In the rows, zero is written as 128.
First come named moves, each a turn or a mirror, each shown by rows before and after it. For each pair of rows after them, which moves, in which order, take the first row to the second? The first pair is done for you.
move Fadu:
[147 112  97 136 128 115  93 144 118 156 138 110  82  94 156 120 125 104
 124] -> [145 112  87 134 126 102  97 147 124 150 138 110  82  92 167 124 119 118
 131]
[166 107 140 101 143 131 105 121 127 125 111 136 116 131 119 123 154 139
 137] -> [153 109 118 113 128 111 118 112 137 118 115 137 123 126 128 130 147 177
 140]
[133 123 115 147 120 128 131 134 133 134 144 140 152 130 120 131 145 113
 121] -> [136 121 115 144 120 126 138 135 131 134 141 139 154 129 117 125 144 108
 128]
[153 133 171 137 167 180  97 139 126 142 124 127 105 146 112 117 122  76
 131] -> [104 136  91 166 116 109 127 122 145 128 133 118 140 127 154 145  90 193
 148]
move reda:
[115 100 154  82 146 143 109 152 144 105  83 117 128 159 123 142 136 138
 102] -> [107  91 112 111 121 109 142 154 146 120 105 133 158 164 134 165 133 163
 109]
[158 147 152 118 106 145 108  97 113 136 142 122 124  85 144  92 125  67
 142] -> [157 129 113 138  78 109 142 100 123 153 167 139 147  94 169 111 114  95
 142]
[144 131 125 121 120 106 126 107 136 146 137 116 132 116 138 122 117 114
 138] -> [145 132 137 114 128 112 118 110 132 144 132 118 129 111 139 114 127 104
 138]
[122 145 143 183  77 144 176 112 149  97  98 166  95  98 119 125 166 149
 118] -> [124 151 155 181  88 152 169 112 149  90  97 166  84  97 102 119 169 140
 117]
move veza:
[149 138 142 146 130 153 177 130 123 157 107 144 130 113 128 100 118  88
 127] -> [144 135 140 144 132 162 181 136 121 153 109 145 129 120 115 109 117  94
 120]
[158 105  82 169  97 118 197 153 120 173 182 171 157 149 131 156 142 115
 118] -> [172  93  86 156 100 109 180 148 135 192 189 161 155 141 147 148 136 107
 127]
[118 153 134 115 145 151 112 109 113 111 111 120 105 125  93 118 131 132
 137] -> [116 134 136 115 136 156 108 124 115 107 111 124 117 136  90 130 134 143
 128]
move Gora:
[127 131  92 140 103 106 149 124 141 118 150 130 150 139 146 152 147 134
 116] -> [131 114 121 112 128 131 146 142 136 115 122 128 146 160 126 158 163 131
  96]
[105  93 154 100 167 102 103 155 105 122 111 107 111 126 137 103 121 129
  84] -> [112 115 140 121 153  76  99 135 108 123 134 105 111  92 163  84 108 125
  97]
[121 107 129 113 146 157 153 159 129 124 100 139 146 174 114 161 147 151
  91] -> [130 132 176  77 158 153  97 126 136 105  86 106 112 131 119 120 131 122
 109]
[101 143 132 126 145 164 144 149 138 114  94 160 113 136 110 101 107 164
 110] -> [106 160 143 122 150 153 126 131 137 109  96 140 109 121 113  78 105 154
 115]
Then:
Each pair is 2 to 4 moves apart.
[154 139 190  89 185 188  95 130 121 129  96  92 111 149  74 124 156  54
 116] -> [135 101  53 137 102  63 165 108 160 152 162 107 182 146 156 180 118 185
 135]
reda, Fadu, Gora, Fadu
[124 115 143 100 158 156  75 155 160 141  92 131 121 151  84 115 127 154
 134] -> [148 115 121 141 150 166 109 164 128 162 135 169 137 168  79 109 141 108
 133]
Gora, Gora, Gora, Fadu
[154 101 125 145 135 153 153 138 127 157 128 153 147 172 109 128 150 104
 122] -> [139 148 150 122 132 119  91  89 146 126 100 104 114  99 134  86 114 132
 158]
Gora, Gora, Fadu, reda
[ 72 121 103 160 144 137 206 145 147 120 114 139 152 149  90 154 132 193
 116] -> [151 124 142 156 169 159 182 139 127 167 162 154 137 142 109 104 140  51
 116]
Fadu, Gora, reda, Fadu
[ 78 167  92 144 110 148 147 128 136  78  78 115 119 120  85 156 155 183
 136] -> [130 169 146 127 145 185 113 126 117  92  90 119  90 108  66 117 167  78
 130]
Gora, Gora, reda, Fadu
